In the data rows, zero lies at 4.5, halfway between 4 and 5.
Some points, one per row:
Array([2, 5, 5, 5, 3, 3, 3, 4, 5, 4, 4, 5, 5, 4, 5, 6])
Array([4, 5, 4, 5, 3, 2, 4, 3, 4, 5, 3, 6, 5, 5, 5, 5])
Array([7, 3, 5, 3, 5, 7, 3, 6, 5, 6, 8, 4, 2, 2, 4, 4])
Array([3, 4, 4, 3, 4, 2, 4, 4, 5, 7, 3, 6, 7, 6, 6, 6])
Array([2, 1, 7, 3, 5, 5, 2, 7, 5, 6, 4, 8, 5, 6, 5, 7])
Array([4, 5, 4, 3, 6, 4, 2, 1, 6, 6, 5, 3, 5, 3, 8, 4])
Array([3, 3, 6, 3, 5, 4, 5, 5, 2, 5, 4, 5, 7, 5, 6, 6])
Array([4, 6, 5, 4, 5, 3, 5, 7, 3, 5, 4, 6, 8, 4, 5, 5])
Array([3, 3, 3, 6, 6, 6, 4, 6, 6, 6, 7, 4, 4, 5, 5, 4])
Array([4, 3, 7, 1, 6, 4, 3, 2, 3, 9, 5, 7, 6, 2, 8, 5])
Array([6, 6, 5, 3, 2, 3, 4, 6, 2, 6, 2, 6, 6, 1, 5, 3])
Array([7, 5, 3, 5, 5, 4, 7, 4, 6, 3, 2, 3, 2, 7, 3, 3])
Array([2, 4, 5, 4, 4, 5, 5, 4, 5, 5, 5, 5, 5, 4, 5, 6])
Array([5, 6, 5, 5, 5, 3, 7, 4, 5, 3, 2, 4, 4, 4, 4, 5])
Array([5, 6, 7, 5, 5, 4, 6, 4, 5, 3, 2, 4, 4, 4, 3, 5])
Array([4, 7, 6, 5, 4, 3, 4, 3, 5, 5, 4, 6, 5, 3, 5, 3])
Array([4, 5, 4, 5, 3, 5, 4, 4, 4, 5, 4, 5, 5, 4, 5, 5])
Array([5, 6, 7, 2, 4, 3, 2, 3, 6, 8, 6, 5, 6, 2, 7, 6])
Array([4, 6, 3, 7, 7, 4, 5, 4, 6, 4, 4, 4, 3, 5, 6, 5])
Array([3, 5, 4, 5, 4, 3, 4, 3, 5, 5, 4, 5, 5, 4, 6, 4])
Array([6, 3, 4, 4, 3, 7, 3, 6, 5, 5, 7, 4, 2, 5, 4, 4])
Array([4, 5, 3, 6, 5, 2, 6, 3, 5, 4, 3, 4, 5, 5, 4, 5])
Array([6, 4, 3, 6, 5, 4, 7, 5, 5, 3, 4, 4, 3, 6, 4, 1])
Here are 13 more points, each followed by its number:
Array([5, 5, 4, 7, 4, 4, 7, 6, 4, 2, 6, 3, 4, 4, 2, 0]) 0
Array([7, 6, 4, 6, 7, 4, 8, 4, 5, 2, 1, 3, 2, 6, 3, 2]) 1
Array([5, 4, 4, 5, 3, 6, 5, 6, 5, 4, 6, 4, 3, 5, 4, 3]) 2
Array([5, 7, 3, 7, 4, 4, 3, 4, 7, 5, 4, 2, 3, 4, 6, 4]) 3
Array([7, 7, 2, 6, 7, 5, 7, 6, 3, 3, 2, 3, 6, 6, 2, 6]) 4
Array([3, 2, 5, 3, 5, 7, 3, 7, 5, 6, 5, 7, 3, 6, 4, 7]) 5
Array([2, 1, 8, 3, 5, 5, 2, 7, 6, 5, 4, 8, 5, 5, 4, 7]) 6
Array([2, 5, 5, 5, 4, 2, 3, 4, 5, 4, 4, 5, 5, 4, 5, 6]) 7
Array([6, 2, 4, 4, 1, 7, 3, 6, 3, 5, 9, 5, 4, 4, 3, 3]) 8
Array([4, 5, 3, 5, 2, 2, 4, 3, 5, 5, 3, 5, 5, 3, 5, 5]) 9
Array([2, 2, 7, 4, 5, 6, 3, 7, 6, 3, 4, 8, 4, 6, 3, 6]) 10
Array([4, 2, 5, 3, 6, 4, 3, 3, 4, 8, 5, 6, 6, 4, 7, 5]) 11
Array([4, 5, 3, 5, 3, 1, 4, 2, 2, 3, 4, 5, 6, 5, 4, 5]) 12
Which of these numbered points is nearest to each point below, looking only along the 2 directions in which the first points spread most? Its number follows each.
Array([1, 0, 7, 2, 7, 8, 2, 9, 7, 5, 4, 8, 4, 7, 3, 8]) > 5
Array([6, 3, 4, 4, 3, 6, 4, 5, 4, 4, 6, 4, 3, 7, 4, 4]) > 2
Array([9, 7, 5, 8, 9, 5, 9, 5, 5, 0, 0, 0, 1, 7, 0, 2]) > 1
Array([7, 6, 5, 8, 7, 3, 9, 5, 6, 0, 2, 2, 3, 4, 1, 1]) > 1
Array([5, 4, 4, 5, 3, 6, 4, 6, 5, 4, 6, 4, 3, 5, 4, 4]) > 2
Array([5, 5, 5, 7, 4, 4, 7, 6, 4, 2, 5, 3, 4, 5, 2, 0]) > 0
Array([3, 5, 4, 4, 3, 3, 4, 3, 4, 5, 4, 5, 5, 4, 6, 6]) > 7
Here are 13 other points, each followed by its number:
Array([8, 6, 5, 6, 8, 4, 9, 5, 6, 1, 1, 2, 1, 7, 2, 2]) 0
Array([3, 6, 6, 6, 5, 5, 6, 5, 4, 2, 3, 3, 5, 4, 3, 5]) 1
Array([4, 4, 2, 3, 4, 5, 5, 5, 4, 5, 3, 5, 5, 6, 5, 2]) 2
Array([4, 1, 6, 0, 7, 4, 2, 2, 3, 9, 5, 7, 6, 2, 9, 4]) 3
Array([5, 4, 3, 3, 5, 6, 5, 7, 3, 4, 6, 5, 6, 4, 5, 4]) 4
Array([5, 4, 4, 5, 3, 6, 4, 5, 5, 4, 7, 3, 3, 4, 3, 4]) 5
Array([5, 6, 3, 9, 9, 5, 5, 3, 6, 4, 3, 1, 1, 6, 5, 2]) 6
Array([5, 5, 4, 5, 3, 4, 4, 6, 1, 4, 5, 4, 6, 4, 5, 7]) 7
Array([6, 4, 5, 3, 6, 8, 5, 6, 4, 4, 6, 4, 4, 5, 3, 5]) 8
Array([6, 4, 2, 8, 7, 4, 4, 2, 2, 3, 5, 2, 4, 5, 4, 4]) 9
Array([5, 5, 2, 5, 4, 4, 5, 5, 3, 5, 3, 5, 6, 6, 5, 4]) 10
Array([4, 5, 4, 3, 3, 4, 3, 4, 4, 6, 5, 5, 6, 4, 6, 5]) 11
Array([6, 5, 5, 4, 6, 7, 4, 6, 5, 4, 6, 3, 2, 4, 3, 6]) 12
Which of these numbered points is nearest to each point below, looking only along the 2 directions in which the first points spread most? Its number follows each.
Array([0, 2, 4, 2, 5, 5, 2, 7, 5, 6, 3, 8, 6, 8, 3, 9]) > 11
Array([1, 4, 4, 4, 4, 5, 6, 1, 6, 3, 3, 4, 5, 5, 5, 5]) > 10
Array([7, 4, 4, 4, 5, 6, 6, 5, 6, 4, 4, 3, 1, 6, 4, 3]) > 5
Array([4, 4, 4, 4, 3, 4, 5, 3, 3, 5, 5, 6, 5, 5, 5, 5]) > 7
Array([9, 7, 6, 8, 9, 4, 9, 5, 7, 0, 0, 1, 0, 8, 1, 1]) > 0
Array([6, 3, 5, 3, 5, 9, 3, 6, 6, 5, 7, 4, 1, 4, 3, 5]) > 12
Array([5, 2, 0, 6, 9, 6, 3, 0, 6, 7, 6, 1, 8, 5, 6, 5]) > 4
